(in the rows, 128 means zero)
Named turns come first, each shown by rows before and after it. Which turns, in which order, take the first row of each pair that follows to the second? Write the first one first, as in the answered first pair.
Q898:
[147 160 119  96 150 170 137  99 136 111 100 151 179 129 142 127 115 117
 111  97 140 175 157 108  76 177 143] => [141 158 133 101 146 161 133  89 120 131 114 129 186 147 157 134 124 142
 102 102 108 189 148 116  92 168 170]
[150 157 136 129 147  94 154 171 163 105 141 156 141 135 129 167 107 106
 144 118 131 107 143 104  97 113 115] => [150 157 134 118 140  97 138 158 159 100 130 164 140 136 124 166  99 107
 138  99 123 119 152  99  93 132 135]
[114 158 127 161 128 118 172 120 165 139 117  94 143 124 112 109 127 125
 163 157 198 130 145 118  95 110 103] => [116 162 124 144 120 122 159 109 166 121 102 117 137 114  98 106 116 112
 157 132 204 134 158 105  85 143 118]
[139 135 139  89  84 158 145  96 169 119  67 167 101 121 114 107 132 119
 155  80 114 135 147 127 108 185 131] => [132 139 155  92  78 153 135  81 147 144  83 141 111 141 126 111 139 150
 144  79  72 149 141 136 127 180 164]
Q72:
[111  86 106 129 130 166 149  72 103 170 121  95  95  99 107  78 135 173
 124 138 141 130 138 156 172 130  83] => [124 154 128 127 136 108 195 106 172 165 179 111 127 138 175 104 145 173
 150 108  92  85 166 125 121 124 111]
[141 133 154 169 154 102 133 186 131 142 153 117 147 152 139 152 130 121
 144 171 130 112 121 131 119  77 109] => [145 114 155 173 153 112 104 185 106 132 132 121 138 142 114 156 114 113
 137 177 149 133 115 138 133  84 108]
[115 144 132 127 122 124 122 121 139 133 145 122 135 152 158 121 134 147
 129 117  86 140 122 126 126 143 171] => [128 134 138 125 125 125  92 127 119 120 130 133 132 148 137 130 120 132
 124 120 101 160 125 127 135 151 177]
Q852:
[119 115 105 165 144 143 177 140 154 143 139 154 144 115 166 122 133 138
 158 171 133 101 110 109 122  70  89] => [119 112 109 166 145 146 172 138 142 151 138 149 145 119 163 122 134 146
 154 176 128 109 104 117 132  66  89]
[139  94 129 130 130 143 113 125  97 121  98 131 115 112 112 127 128 122
 123 152 157 153 131 138 137 119 112] => [145 113 124 121 130 132 127 134 129  98  98 153 114 108 124 131 123 103
 133 133 168 130 151 118 108 134 105]
[149 104 100 166 142 112 142 196 164  72 141 167 138 108 122 131 118  65
 155 180 179  98 120 116 123  93  50] => [145 135 111 167 137  89 169 198 192  87 176 158 157 130 162 133 133  84
 159 160 131  76 129 105 105  88  75]
[140 164 128 126  99 144 119  81 114 118 113 117  91 121 132 102  94 122
 117  89 117 149 126 111 136 124 164] => [141 162 130 128  96 145 116  82 113 114 111 119  88 120 131 101  93 123
 119  92 117 148 127 112 131 125 162]
Q395:
[ 97 119 132 120 123 126 155  94 131 138 117 115 133 119 129 109 135 128
 119 113 126 120 126 126 156 126 138] => [102 116 137 121 127 124 144  97 121 138 118 113 133 120 121 115 132 129
 116 117 126 130 121 131 164 125 143]
[111 118 140 161 164 137 103 123 144  84  89 134 112 148 144 152 110 114
 171 142 116 133 120 161 151 100 123] => [109 133 145 158 165 128 114 129 157  85 101 135 117 157 159 155 113 116
 177 131 100 122 126 156 142 102 131]
[141 136 153  99 138 159 106 101 113  91 115 125 120 135  99 129 132 133
 119 125 131 118 184  94 149 180 148] => [143 138 161 104 140 153  99 107 109  95 121 120 127 142 103 137 130 137
 116 130 124 122 182  94 153 177 158]
[137 100 136 128  96 126 122 108  97 139 114 119 138 115 103 132 137 128
 104 136 146 143  99 155 145 125 121] => [143 128 153 130  99  93 126 123 108 145 145 117 158 143 130 152 141 136
 108 128 111 136 105 148 132 118 151]
Q936:
[144 147 155 134 134  96 143 172 152  58 143 173 140 144 136 164 114 105
 128  98 142 165  98 126 109 131 125] => [145 146 164 137 133  90 133 172 142  67 148 167 146 154 139 164 117 111
 125 103 128 170  93 132 118 126 138]
[151  92 103  73 139 144 138 116 126 153 156 139 140 143 134  78 146 147
 160 107 106  85 104  93 117 146 168] => [153  92 102  74 141 141 144 122 135 150 157 141 141 140 134  77 146 144
 166 108 112  78 106  90 111 145 160]
[139 129 145 133 150 112 137 163 148 119 142 141 120 121 119 140 141  96
 125 147 147 142 126 121 144 105 109] => [138 128 154 138 148 104 127 161 134 128 150 129 124 132 120 147 141 107
 117 151 129 153 122 128 155 102 126]
[144 114 149 110 140 130  94 136  96 119 101 151 111 113 103 136 113 127
 102 143 130 174 125 144 110 124 123] => [145 117 140 108 139 131 102 138 104 114  95 159 107 105 101 131 111 119
 108 142 142 163 130 138 104 126 110]
Now pairs of rows:
Between the rows of a pair lie two turns.
[142 126 134 143 145 117 118 144 113 128 120 118 127 133 113 143 121 122
 127 159 135 144 103 124 149 105 113] => [134 147 123 132 139 116 161 136 157 121 128 129 126 127 137 129 126 120
 143 132 133 106 122 110 114 115 101] : Q395 Q395
[142 100 134 133 143 141 149 113 110 154 103 117 106 162 126 109 157 120
 138 138 148 120 121 113 102 156  87] => [153  99 144 134 150 132 127 129  99 142  95 128 106 164 113 122 148 109
 137 142 155 133 118 111 104 159  94] : Q395 Q852
[161 131 119 126 119 174 130 101 128 116  71 127  79 118 150 125  99 105
 145 154 190 123 147 140 142 102  50] => [143 153 108 106 105 179 157  66 152 133  83 122  82 121 173 106 112 128
 145 118 159 104 164 133 126 119  71] : Q898 Q72
[143  98 133 111  97 124 121 138 101 163  95  85 103 115 141  90 133 138
 100 148 144 124 134 126 143 128  94] => [155  94 141 115 105 110  97 155  91 151  90  97 103 123 132 106 119 127
 100 151 149 137 131 125 143 129 104] : Q395 Q852
[122 122 145 133 123 112 144 162 125 114 140 118 135 145 146 126 106 104
 179 146 153 130 100 127 107 150  92] => [118 123 154 136 121 102 135 156 110 133 154 101 146 163 156 132 110 124
 171 145 121 143  94 131 119 143 121] : Q852 Q936
[110 132 120 130 117 168 109  96 128 133 138 116 112 134 104  99 178 163
 111 140 126 147 175 128 147 133 158] => [110 139 127 141 123 158 120 109 134 143 156 106 121 144 116 104 185 169
 120 155 115 142 169 130 147 114 157] : Q898 Q395
[142 136 123 121 132 124 145 138 148 112 118 149 130 122 121 137 124  96
 145 116 150 119 142 113 112 125 104] => [137 154 132 113 122 115 141 120 141 127 133 139 138 145 143 141 129 124
 137  95 104 125 150 113 117 136 148] : Q898 Q852
[129  92 128 115 125 132 121  98 109 132 109 144 134 113  93 132  95 142
 107  92 118 146 131 119 143 153 128] => [126 105 134 115 122 121 128  96 116 145 124 135 143 125 109 136 102 154
 104  84  95 143 136 117 143 154 144] : Q852 Q898
[107 105 105 115 133 144 132 181 172 142  92 159  84 106 137 101 122 102
 184 127 210 142 140 129 116 137  93] => [124 131 124 109 137 111 106 202 172 129 105 179  98 129 147 134 106  87
 184 105 189 153 151 117 105 149 130] : Q852 Q72
[104 156 129 143 136 148 164 157 164  98 136 132 138 135 194 110 140 131
 148 125 102 139 170  67 108 153 119] => [ 88 131 117 147 133 180 174 130 149 118 126 105 126 118 182  83 153 152
 142 141 110 140 155  81 124 146 100] : Q852 Q395
[152 120 118 195 135 126 118 168 118 103 121 112 128 107 117 152 121 135
 118 165 168 126  98 123 128  99  96] => [153 152 119 186 131 109 144 175 158  98 140 127 136 114 148 157 127 132
 129 142 154  99 115 104  95 107 106] : Q852 Q852
[ 70 111  85 125 131 139 161 137 182 131 109 162 107  87  97 106 153 104
 133 136 172 128 180  77  94 131  50] => [ 85  82 103 141 142 133  97 155 124 125  92 159 108  94  59 128 140  95
 116 167 188 181 156  97 132 123  64] : Q72 Q395
[151 134 133 132 143 123  83 149 106 111 116 145 123 131 100 143 109 118
 121 123 151 153 121 130 130 152 142] => [145 161 122 118 133 120 126 144 153 110 129 154 125 129 128 131 117 113
 138  98 145 114 138 111  97 162 133] : Q395 Q395
[152 159 128 111 101 113 172 145 152 110 156 136 156 148 178 121 124 106
 145 135 129  81 153 138  67 146 172] => [164 134 153 125 110 102 102 153  85 117 151 122 162 169 148 148 108 112
 120 159 116 138 129 157 112 137 210] : Q852 Q72
[108 134 142 144 112 127  90 129  78 127  96 136 137 132 112 104 128 146
 110 141 135 161 133 150 158 117 114] => [118 169 132 127 110 112 119 141 132  94  98 176 138 125 127 103 123 116
 132 107 150 122 165 119 111 142 108] : Q852 Q852
[108  86  87 137 138 146  90  95  73 131  97 116 121  98 120 132 167 169
 108 156 108 150 115 130 160 115 118] => [120  89 101 140 148 125  70 116  65 120 102 124 131 116 118 157 156 158
 107 161 104 161 116 126 164 114 136] : Q395 Q852
[126 116 139 101 131 149  65 129  74 123  91 143 121  97  96 146 103 116
  99 110 125 148 133 118 140 165 159] => [134 145 129  97 135 136 106 156 133 101 101 173 123  92 119 147 102  84
 126  99 150 101 152  94  93 165 124] : Q852 Q936
[180 180 102 115 142 136 162  82 137 140 123 159 104 145 156 130 123 109
 123 101  72  98 152 112  99 133 175] => [198 165 101 114 151 141 127 101 121 109  95 185  92 130 118 140 100  72
 124 111 115 117 153 110  99 143 160] : Q72 Q936
[125 120 112 154 120 127 147 136 118 141 150 126 126 136 134 143 148 163
 136 145 141 148 146 139 130 121 107] => [130 131 123 150 119 118 131 136 113 143 151 133 132 145 139 153 143 164
 132 131 127 157 150 135 132 131 131] : Q72 Q936
[127  98 126 144 124 152 125 107  92 170 121  95 116 116 122 101 142 164
 111 165 118 145  93 156 170 109 116] => [139 119 150 158 135 117 126 145 101 171 147  95 134 143 142 130 145 159
 122 177 103 143  92 152 160  87 130] : Q898 Q395
[153 122 125 157 131 118 167 148 133 125 105 114 128 126 115 135 117 101
 146 165 153 105 118 114 140  86 104] => [165 116 133 148 130 115 126 150 111 110  89 132 128 134  96 151 100  90
 136 154 154 132 120 113 146 103 131] : Q898 Q395
[131 162 160 101 109 112 169 115 135 155 125 138 134 137 141 132 131 128
 129 138 103 144 149 143 111 139 160] => [129 128 141 103 107 144 149  98 106 149  93 137 114 110 102 114 126 123
 122 153 142 161 139 153 130 141 133] : Q395 Q395
[101 152 135 129 125 142 185  95 168 159 186  71 140 164 157 121 153 152
 131 155 107  97 113 134 126 105 142] => [105 128 129 144 128 152 182 104 160 156 172  66 134 149 136 116 153 143
 133 181 139  99  99 144 137  89 108] : Q898 Q852
[129  94 124 141 137 141 117 123 120 126 102 130 112 116 104 120 124 120
 128 162 161 149 125 141 139 130  98] => [136 145 139 140 138 101 157 148 168 126 147 138 134 140 156 142 132 122
 147 140 128 115 141 117 102 123 119] : Q72 Q72
[141 112 116 132 118 132  90 145  94 148 111 120 115 144 102 135 116 108
 104 178 138 143 103 163 140 111 124] => [152 131 107 120 120 128 105 159 130 117 101 154 113 133 104 138 107  78
 121 153 164 119 124 139 105 129 105] : Q898 Q852
[105 100  93 122 122 195 158  78 154 152 117 104 108  88 106  87 149 138
 127 153 162 114  99 144 150 112  71] => [125 169 112 107 126 138 186 115 220 125 157 148 135 123 161 123 144 112
 155 105 128  74 138 105  89 128 110] : Q72 Q898
[120 163 147 119 129 134 155 116 190 125 147  69 153 116 175 119 168 131
 147 131 103 120 128  90 134 151 144] => [141 160 139 108 136 132 121 132 191  82 115 113 147 100 142 131 140  84
 152 118 147 129 142  76 120 181 137] : Q72 Q395
[129 125  90 126 134 138 155 131 149 108 119 153 124 105 117 126 135 109
 147 128 175 106 128  94 111 129  92] => [145 129 134 147 146  96 104 160 101 125 146 135 150 151 124 171 126 122
 133 151 128 153 110 109 140 105 150] : Q395 Q395
[ 82 174 142 128  89 143 123 107 139 146 107 117 146 141 133 141 145 147
 131 104  73 156 143  89 127 123 164] => [ 82 171 120 117  88 157 138 103 163 127  92 136 136 118 124 127 142 128
 142  92 103 137 156  78 106 138 136] : Q936 Q936
